In the data rows, the value 128 means zero.
Some points:
[132, 92, 132, 101, 177, 70, 118, 139, 75, 101, 87, 153, 133, 171, 149, 187, 114, 114, 116, 128, 103, 177, 123, 120, 157, 108, 90, 124, 159, 181, 164, 124]
[96, 192, 119, 159, 160, 173, 116, 145, 123, 144, 168, 145, 127, 116, 70, 117, 167, 124, 137, 126, 103, 116, 99, 61, 124, 72, 67, 139, 163, 94, 130, 102]
[124, 132, 118, 194, 154, 103, 108, 144, 89, 223, 116, 163, 115, 111, 103, 174, 184, 110, 93, 98, 101, 97, 106, 95, 98, 28, 0, 98, 153, 76, 155, 119]
[133, 89, 121, 94, 125, 139, 133, 126, 122, 67, 119, 116, 135, 161, 164, 100, 79, 129, 113, 119, 91, 175, 126, 109, 150, 177, 107, 146, 124, 125, 97, 140]
[142, 38, 119, 117, 179, 73, 124, 123, 68, 127, 87, 97, 126, 127, 172, 128, 161, 152, 133, 93, 120, 144, 145, 133, 136, 129, 0, 134, 132, 168, 108, 105]
[131, 176, 115, 104, 118, 198, 98, 86, 159, 244, 120, 174, 118, 193, 16, 175, 129, 159, 52, 134, 129, 86, 92, 184, 135, 109, 163, 109, 168, 109, 144, 135]
[81, 71, 132, 110, 119, 93, 116, 105, 121, 68, 101, 130, 118, 153, 167, 94, 149, 152, 120, 103, 120, 105, 178, 143, 135, 177, 121, 96, 170, 122, 105, 95]
[55, 107, 133, 126, 114, 126, 139, 108, 173, 99, 125, 105, 134, 174, 137, 121, 139, 142, 82, 145, 144, 71, 124, 183, 117, 98, 241, 136, 79, 114, 145, 106]
[96, 186, 150, 133, 65, 135, 120, 145, 98, 179, 142, 150, 106, 129, 124, 97, 149, 126, 150, 145, 138, 108, 127, 79, 92, 132, 162, 128, 178, 95, 144, 96]
[59, 185, 141, 134, 126, 155, 119, 136, 89, 120, 150, 111, 118, 161, 167, 89, 150, 135, 80, 136, 123, 128, 115, 122, 141, 69, 73, 146, 204, 115, 145, 88]
[179, 128, 101, 112, 233, 94, 122, 125, 122, 205, 108, 135, 121, 142, 0, 189, 190, 155, 128, 136, 115, 149, 114, 98, 135, 88, 0, 128, 153, 114, 159, 174]
[132, 41, 115, 164, 215, 81, 116, 135, 62, 53, 150, 102, 154, 138, 213, 74, 152, 135, 106, 109, 145, 165, 144, 84, 150, 167, 4, 130, 116, 156, 140, 135]
[88, 117, 135, 154, 145, 94, 143, 129, 101, 61, 115, 103, 108, 147, 185, 102, 181, 105, 99, 132, 128, 118, 144, 72, 153, 129, 95, 100, 161, 122, 170, 105]
[133, 151, 107, 128, 94, 168, 139, 107, 177, 148, 130, 141, 142, 141, 26, 174, 109, 141, 138, 141, 173, 126, 114, 167, 132, 167, 205, 126, 84, 90, 125, 143]
[118, 143, 138, 97, 68, 80, 115, 62, 105, 142, 99, 113, 133, 182, 86, 165, 88, 110, 125, 184, 121, 149, 114, 187, 123, 87, 199, 117, 163, 147, 170, 131]
[201, 125, 122, 124, 117, 75, 126, 137, 128, 164, 126, 114, 130, 188, 54, 203, 95, 197, 62, 117, 119, 126, 53, 193, 135, 109, 170, 131, 88, 141, 122, 141]
[205, 166, 106, 115, 126, 71, 148, 98, 145, 161, 95, 164, 164, 122, 139, 181, 91, 148, 175, 154, 115, 200, 117, 174, 172, 127, 130, 170, 82, 172, 66, 183]
[185, 146, 126, 120, 77, 117, 143, 91, 136, 21, 139, 114, 164, 111, 238, 115, 84, 111, 136, 134, 135, 142, 151, 150, 150, 159, 96, 155, 97, 177, 98, 143]
[140, 134, 108, 93, 123, 125, 132, 114, 186, 121, 128, 127, 108, 81, 109, 122, 62, 157, 167, 150, 162, 119, 139, 158, 159, 209, 227, 139, 101, 120, 136, 163]
[110, 107, 152, 138, 101, 173, 118, 123, 94, 35, 129, 96, 125, 142, 255, 83, 95, 134, 116, 94, 145, 140, 146, 137, 115, 165, 99, 165, 133, 129, 132, 60]
[138, 60, 124, 108, 107, 126, 119, 128, 69, 65, 90, 149, 113, 139, 175, 102, 142, 166, 173, 126, 124, 142, 179, 165, 140, 131, 192, 101, 150, 122, 174, 100]
[110, 132, 149, 107, 83, 165, 105, 161, 128, 170, 174, 168, 118, 64, 129, 85, 158, 124, 184, 126, 118, 76, 171, 99, 110, 132, 221, 118, 123, 49, 136, 139]
[117, 138, 138, 163, 69, 101, 131, 84, 161, 112, 94, 149, 126, 172, 160, 155, 75, 143, 98, 168, 122, 144, 78, 204, 134, 82, 255, 128, 120, 187, 156, 93]
[111, 122, 130, 163, 136, 177, 141, 149, 179, 169, 175, 145, 122, 111, 94, 82, 166, 141, 139, 102, 148, 71, 83, 102, 105, 142, 150, 114, 134, 85, 113, 148]
[113, 168, 101, 108, 125, 131, 114, 158, 72, 199, 157, 143, 102, 117, 60, 210, 153, 128, 136, 133, 117, 130, 137, 62, 100, 46, 54, 107, 211, 93, 161, 138]
[145, 106, 123, 156, 128, 116, 155, 114, 145, 185, 84, 118, 125, 122, 82, 170, 105, 125, 178, 162, 104, 153, 119, 121, 119, 147, 175, 122, 116, 88, 160, 145]
[147, 102, 134, 162, 166, 172, 133, 161, 153, 25, 179, 128, 162, 89, 139, 103, 147, 169, 169, 110, 158, 122, 106, 71, 147, 195, 55, 145, 89, 133, 71, 168]
[89, 120, 151, 108, 107, 58, 122, 92, 63, 94, 102, 90, 125, 127, 133, 94, 143, 116, 89, 136, 107, 141, 176, 145, 142, 72, 152, 128, 125, 197, 114, 115]
[132, 142, 135, 114, 82, 129, 137, 132, 150, 118, 143, 117, 162, 98, 118, 102, 141, 150, 142, 138, 163, 92, 134, 115, 101, 188, 208, 104, 113, 87, 102, 142]
[113, 148, 117, 121, 126, 108, 143, 123, 63, 205, 153, 120, 95, 92, 93, 142, 185, 121, 142, 93, 143, 115, 135, 92, 67, 126, 143, 111, 127, 86, 87, 156]
[122, 80, 133, 121, 116, 101, 130, 120, 92, 103, 112, 117, 92, 184, 148, 70, 107, 131, 140, 107, 117, 145, 151, 113, 131, 175, 184, 105, 98, 114, 148, 95]
[65, 152, 149, 73, 48, 114, 101, 111, 148, 128, 95, 115, 114, 138, 76, 101, 100, 140, 114, 136, 153, 80, 161, 213, 129, 118, 255, 111, 153, 101, 143, 111]
[123, 115, 138, 195, 183, 109, 127, 134, 80, 112, 114, 69, 129, 121, 206, 138, 129, 64, 160, 124, 96, 182, 118, 172, 133, 95, 122, 144, 126, 190, 167, 60]
[135, 129, 153, 136, 153, 183, 126, 164, 91, 85, 137, 130, 130, 173, 154, 99, 141, 103, 103, 125, 122, 156, 149, 127, 91, 116, 64, 128, 134, 149, 151, 98]
[121, 144, 151, 150, 215, 125, 126, 149, 123, 90, 144, 111, 116, 135, 165, 115, 115, 117, 98, 105, 134, 139, 122, 63, 138, 106, 53, 114, 123, 157, 102, 97]
[216, 221, 76, 144, 125, 163, 139, 119, 198, 165, 114, 152, 148, 77, 118, 188, 47, 68, 130, 143, 130, 218, 86, 144, 183, 153, 55, 167, 140, 210, 106, 143]
[150, 105, 110, 143, 113, 123, 136, 139, 129, 91, 141, 120, 146, 62, 196, 114, 97, 84, 140, 137, 104, 153, 172, 153, 122, 143, 142, 139, 126, 162, 105, 80]
[123, 215, 133, 148, 149, 172, 102, 157, 107, 223, 158, 184, 118, 92, 132, 202, 135, 82, 161, 162, 141, 110, 89, 100, 64, 77, 75, 135, 144, 166, 119, 139]
[150, 176, 82, 105, 120, 94, 154, 145, 235, 220, 134, 144, 151, 70, 26, 127, 163, 163, 149, 108, 139, 109, 91, 85, 137, 156, 111, 150, 100, 125, 81, 178]
[126, 124, 156, 167, 232, 156, 127, 150, 77, 30, 162, 111, 143, 119, 255, 79, 146, 154, 96, 88, 90, 187, 109, 134, 123, 112, 17, 173, 97, 175, 83, 86]
[55, 109, 103, 125, 77, 126, 144, 132, 173, 98, 93, 102, 143, 118, 115, 116, 94, 159, 78, 160, 142, 85, 128, 191, 106, 164, 253, 129, 73, 134, 152, 129]
[111, 162, 158, 136, 197, 191, 121, 166, 99, 135, 153, 160, 116, 128, 114, 121, 173, 103, 43, 90, 136, 127, 81, 112, 90, 24, 0, 133, 139, 127, 119, 103]
[162, 122, 105, 143, 105, 131, 126, 153, 153, 75, 134, 131, 131, 101, 166, 117, 141, 118, 155, 88, 136, 142, 149, 79, 162, 212, 130, 160, 128, 126, 102, 160]
[174, 119, 121, 91, 59, 138, 150, 87, 195, 124, 119, 160, 159, 124, 117, 146, 40, 119, 137, 136, 145, 111, 120, 147, 156, 140, 255, 143, 115, 117, 103, 160]
[138, 91, 154, 135, 120, 131, 121, 112, 146, 65, 113, 115, 164, 129, 200, 101, 106, 87, 101, 107, 122, 202, 111, 162, 129, 126, 123, 136, 122, 153, 108, 99]
[141, 118, 110, 94, 154, 153, 113, 158, 198, 155, 152, 148, 102, 115, 16, 81, 199, 138, 153, 111, 114, 48, 191, 82, 108, 173, 173, 120, 120, 35, 108, 153]
[97, 159, 168, 79, 139, 152, 107, 139, 70, 175, 124, 139, 115, 137, 93, 141, 143, 129, 108, 185, 112, 96, 110, 140, 127, 95, 102, 110, 145, 103, 126, 107]
[129, 123, 93, 99, 98, 91, 141, 127, 111, 176, 98, 171, 95, 120, 81, 59, 125, 164, 221, 134, 122, 139, 214, 85, 167, 193, 198, 82, 194, 88, 161, 166]
[146, 107, 135, 99, 139, 134, 138, 129, 189, 98, 179, 150, 130, 109, 154, 123, 122, 141, 169, 109, 131, 136, 147, 124, 143, 194, 36, 131, 68, 117, 123, 215]
[141, 88, 148, 128, 119, 146, 132, 141, 152, 115, 113, 87, 87, 158, 195, 136, 157, 104, 134, 154, 135, 122, 115, 102, 100, 109, 138, 105, 129, 134, 138, 112]
[189, 106, 139, 128, 104, 144, 134, 118, 105, 124, 111, 111, 139, 131, 200, 141, 105, 111, 124, 129, 112, 105, 93, 179, 132, 82, 97, 149, 126, 193, 114, 119]
[63, 81, 148, 198, 81, 118, 145, 134, 103, 89, 120, 49, 150, 121, 169, 148, 75, 78, 170, 149, 129, 92, 130, 179, 110, 79, 197, 150, 96, 151, 176, 116]
[129, 130, 160, 121, 78, 122, 132, 80, 138, 148, 105, 109, 159, 175, 111, 203, 62, 131, 86, 152, 108, 145, 107, 199, 121, 83, 255, 111, 125, 158, 174, 129]
[132, 148, 117, 100, 170, 144, 130, 161, 141, 173, 163, 143, 118, 105, 46, 114, 200, 144, 176, 113, 178, 118, 141, 33, 140, 225, 64, 100, 86, 94, 112, 211]
[161, 189, 120, 124, 194, 130, 144, 146, 209, 193, 135, 140, 147, 107, 8, 168, 78, 117, 86, 137, 145, 114, 112, 136, 134, 87, 53, 138, 140, 130, 106, 141]
[116, 90, 117, 160, 114, 146, 131, 119, 152, 149, 163, 120, 93, 98, 115, 87, 183, 101, 158, 110, 141, 80, 181, 90, 118, 167, 209, 108, 106, 63, 111, 133]
There is one direction along which these points spread out most. Take the direction at right angles to it along which they spread out most. Go by this last direction. Where along it does each point below lie, from 0 to 99? 50 is the average, and the first point above lies past it. One standard deviation of the points above along it is 16.
[135, 129, 153, 136, 153, 183, 126, 164, 91, 85, 137, 130, 130, 173, 154, 99, 141, 103, 103, 125, 122, 156, 149, 127, 91, 116, 64, 128, 134, 149, 151, 98] 52
[81, 71, 132, 110, 119, 93, 116, 105, 121, 68, 101, 130, 118, 153, 167, 94, 149, 152, 120, 103, 120, 105, 178, 143, 135, 177, 121, 96, 170, 122, 105, 95] 63
[132, 41, 115, 164, 215, 81, 116, 135, 62, 53, 150, 102, 154, 138, 213, 74, 152, 135, 106, 109, 145, 165, 144, 84, 150, 167, 4, 130, 116, 156, 140, 135] 57
[145, 106, 123, 156, 128, 116, 155, 114, 145, 185, 84, 118, 125, 122, 82, 170, 105, 125, 178, 162, 104, 153, 119, 121, 119, 147, 175, 122, 116, 88, 160, 145] 46
[123, 115, 138, 195, 183, 109, 127, 134, 80, 112, 114, 69, 129, 121, 206, 138, 129, 64, 160, 124, 96, 182, 118, 172, 133, 95, 122, 144, 126, 190, 167, 60] 65
[59, 185, 141, 134, 126, 155, 119, 136, 89, 120, 150, 111, 118, 161, 167, 89, 150, 135, 80, 136, 123, 128, 115, 122, 141, 69, 73, 146, 204, 115, 145, 88] 48
[185, 146, 126, 120, 77, 117, 143, 91, 136, 21, 139, 114, 164, 111, 238, 115, 84, 111, 136, 134, 135, 142, 151, 150, 150, 159, 96, 155, 97, 177, 98, 143] 73
[146, 107, 135, 99, 139, 134, 138, 129, 189, 98, 179, 150, 130, 109, 154, 123, 122, 141, 169, 109, 131, 136, 147, 124, 143, 194, 36, 131, 68, 117, 123, 215] 46
[118, 143, 138, 97, 68, 80, 115, 62, 105, 142, 99, 113, 133, 182, 86, 165, 88, 110, 125, 184, 121, 149, 114, 187, 123, 87, 199, 117, 163, 147, 170, 131] 60
[96, 192, 119, 159, 160, 173, 116, 145, 123, 144, 168, 145, 127, 116, 70, 117, 167, 124, 137, 126, 103, 116, 99, 61, 124, 72, 67, 139, 163, 94, 130, 102] 27
[133, 89, 121, 94, 125, 139, 133, 126, 122, 67, 119, 116, 135, 161, 164, 100, 79, 129, 113, 119, 91, 175, 126, 109, 150, 177, 107, 146, 124, 125, 97, 140] 62
[124, 132, 118, 194, 154, 103, 108, 144, 89, 223, 116, 163, 115, 111, 103, 174, 184, 110, 93, 98, 101, 97, 106, 95, 98, 28, 0, 98, 153, 76, 155, 119] 21
[129, 130, 160, 121, 78, 122, 132, 80, 138, 148, 105, 109, 159, 175, 111, 203, 62, 131, 86, 152, 108, 145, 107, 199, 121, 83, 255, 111, 125, 158, 174, 129] 66
[138, 91, 154, 135, 120, 131, 121, 112, 146, 65, 113, 115, 164, 129, 200, 101, 106, 87, 101, 107, 122, 202, 111, 162, 129, 126, 123, 136, 122, 153, 108, 99] 69
